One turn sends every row of this set to another row. A few are shown first. Where does it send the rows asked after them?
Z_788: [ -9.6  19.8  11.9  15.7  14.2  -5.0  11.1  14.2  -3.9 -15.3  30.8 -13.1
  -7.9  25.3  17.0   0.2   5.0   1.6   9.1  -1.8   4.0  -9.0   2.1  40.8
 -11.4   2.4   9.5  -0.7   2.3 -24.5]
Z_45: [ -7.4  24.4  20.7  14.2  -6.2 -22.2  13.9   8.4  13.5 -14.5   1.3  20.2
 -10.5  24.0   8.8  -8.7  17.6 -16.3   4.7   2.9  -9.3  19.6  -6.2   5.3
  -9.1 -10.6   3.0  -4.6  -0.2 -11.8]
Z_529: [ -9.7  27.1  11.4  -1.3   0.3 -15.5   8.0  15.3  13.5   4.8  20.0 -13.9
   9.9  17.0  22.4 -23.2  10.3  -5.7   0.9  20.4  -1.2   1.6 -10.7  30.9
 -27.6 -12.5 -14.9   1.7  -2.3 -18.2]
Z_556: [ -6.4  29.3  10.6  18.9  15.2 -20.4   9.7  24.7  14.6  -4.1  17.7 -13.4
  -0.8  24.0  22.6 -10.8  16.1   9.6  13.8   6.7   3.7   4.2  -4.4  29.7
 -18.2 -10.1  -3.7  -0.3   0.0 -33.3]
Z_964: [-12.2  18.4  13.5  -4.9   0.3  -1.7   7.3   6.4  -5.6  -5.8  33.9 -13.9
   4.8  20.3  14.2 -11.0  -0.3 -12.9  -4.0  11.8   0.0 -10.9  -2.9  40.7
 -20.6   1.1  -1.8   2.8   0.5  -8.6]
Z_782: [-19.3  22.3  32.5  -1.8  -4.0 -18.7   9.5   8.3  -1.4  -6.1   4.2   4.2
   0.2  13.4   6.8   4.2   3.3 -24.5   4.7  22.9   4.0   9.7 -28.7   7.6
   0.8  -8.3 -12.3 -16.1  -4.9 -18.8]
Z_160: [-22.1  12.0   4.9  -9.1   9.2 -19.4   1.4  18.3   1.2  -8.3   4.1   5.9
   0.0  17.8  22.6 -18.2   4.8 -10.7  10.7   6.3  22.4   4.3  -6.3  14.5
 -10.3 -30.5   3.7  20.8 -12.3   1.1]
Z_812: [-33.8  18.5  21.4  16.6  -9.7   7.7   3.2  14.4  -8.4  -0.7  30.2   3.7
  -0.5  23.3  -1.2   2.4   5.4  10.3  -2.8   2.9  24.7  17.7   4.0  19.8
 -16.9  -9.5  -1.3 -10.0  -6.6 -36.7]
Z_621: [-20.3  17.3  23.7  25.0  -2.9  -9.5  -6.3  14.4  -9.1   4.8  13.0  -1.3
  -7.2   2.7  21.8 -12.1   3.7   8.8  16.4   4.5  19.5  22.4   4.0  17.6
 -18.3 -22.4   8.1  11.8 -19.9 -17.3]
Z_796: [-17.2  24.9   3.5   2.8 -15.1 -25.4  -3.7  14.5   0.6  -5.9   4.5  17.1
  14.9  22.8  -9.1  -8.6  11.2  -1.2   5.8   7.3   4.6  17.0 -14.6  11.5
 -26.0 -26.7  -9.2  -4.8   5.6   7.2]
Z_17: [-21.0  12.1  22.7   1.5 -16.6  -6.7  -9.7  -4.5  -8.4 -12.6   9.4   1.1
  -0.6  29.5 -11.8   0.6 -10.4  -7.9  -6.8   3.2  11.2  10.7 -14.7  23.1
 -14.1 -13.6   0.5 -19.9  -3.5   3.7]
Z_394: [-11.2  39.8  25.0  22.1  10.9 -13.1   0.8  17.1 -10.2 -24.9  12.7  20.9
   0.1  19.6   1.9  -9.9  24.0  -1.5  -1.1   0.6  -1.1  20.4   7.1  25.3
  -3.7  -0.7   8.6  10.6  -2.7  -1.6]
Z_874: [-23.2  37.3  37.0   5.1  13.6  -9.5  -6.4  16.0 -25.6 -16.1  19.5   7.0
  11.1   9.1  -0.3   2.6   7.5  -6.9   1.0  21.2  11.4   9.2 -14.4  28.9
   4.9   2.7  -6.4   0.8  -6.2  -7.1]
Z_957: [-20.2  23.7  30.2  14.9  12.1 -10.8 -15.9  -7.4 -13.8 -11.6  11.4   2.0
 -11.4  23.4  -4.0  12.5  -1.5   8.1  16.1  -2.8  19.1   9.4  -1.0  26.5
   9.3 -15.3  -1.6  -8.0 -10.6  -9.1]
Z_638: [ -0.7  30.4   5.9   9.4  -2.2  -3.4   8.0   6.4  -8.9   9.0  26.3   8.7
  -4.1  10.6  -0.4  -5.2  11.6   1.4  26.7  12.9  15.8  38.3   8.8  27.5
 -13.2  -1.9  -1.0 -10.5 -15.6  -7.4]
Z_441: [-10.1  32.3  11.0 -13.8   8.0   1.4  -1.7   6.3   1.2  -7.8   9.7   3.9
   3.5  22.4 -15.1  -5.0   8.8   3.5  10.1  20.6  21.8  23.6  10.3  33.8
  -5.9  -1.9   4.1 -20.8  -7.2 -29.4]
Z_109: [-15.1  36.1  10.7  15.8  13.3 -28.1 -10.3  10.7  -2.3  -5.3   6.8  18.9
   4.4  16.2  -2.5   5.2  18.5  13.9  27.7   2.3  12.4  17.4  -0.6  15.2
  -4.7 -28.9 -10.1   5.3   0.5  -5.9]
Z_633: [-15.8  21.9   1.1 -13.8   8.8   0.9  13.6   5.5  -7.0 -20.7 -16.2  -5.3
   8.6  29.0  -1.6  -8.6   2.3  -0.1  10.6  17.1  11.1  11.3 -15.8  29.1
  -3.1 -17.1  13.5  -9.5  -2.6 -15.5]
Z_632: [-32.5  14.0   2.5 -17.0   1.6  -2.0  11.5  18.1   0.4 -16.6  19.4  13.1
   8.2  37.8  -1.0  -3.3   5.9  -6.3  -6.2   4.8  27.3   1.1  -4.3  15.6
 -11.6 -17.3  -4.9  -1.7  -0.2 -19.8]
Z_112: [ -7.0  19.2  -5.4   9.2  -2.7  -4.5  24.1   6.5 -17.3  -4.4   1.0  -1.0
   1.3  15.6  14.2  -8.2   4.4  -1.4  28.5   9.7   5.3  25.9 -17.8  24.5
  -9.9 -16.7   8.5   2.6 -12.3   7.4]

Z_812 -> Z_621
Z_112 -> Z_633
Z_788 -> Z_556
And these:
Z_109 -> Z_796
Z_45 -> Z_782

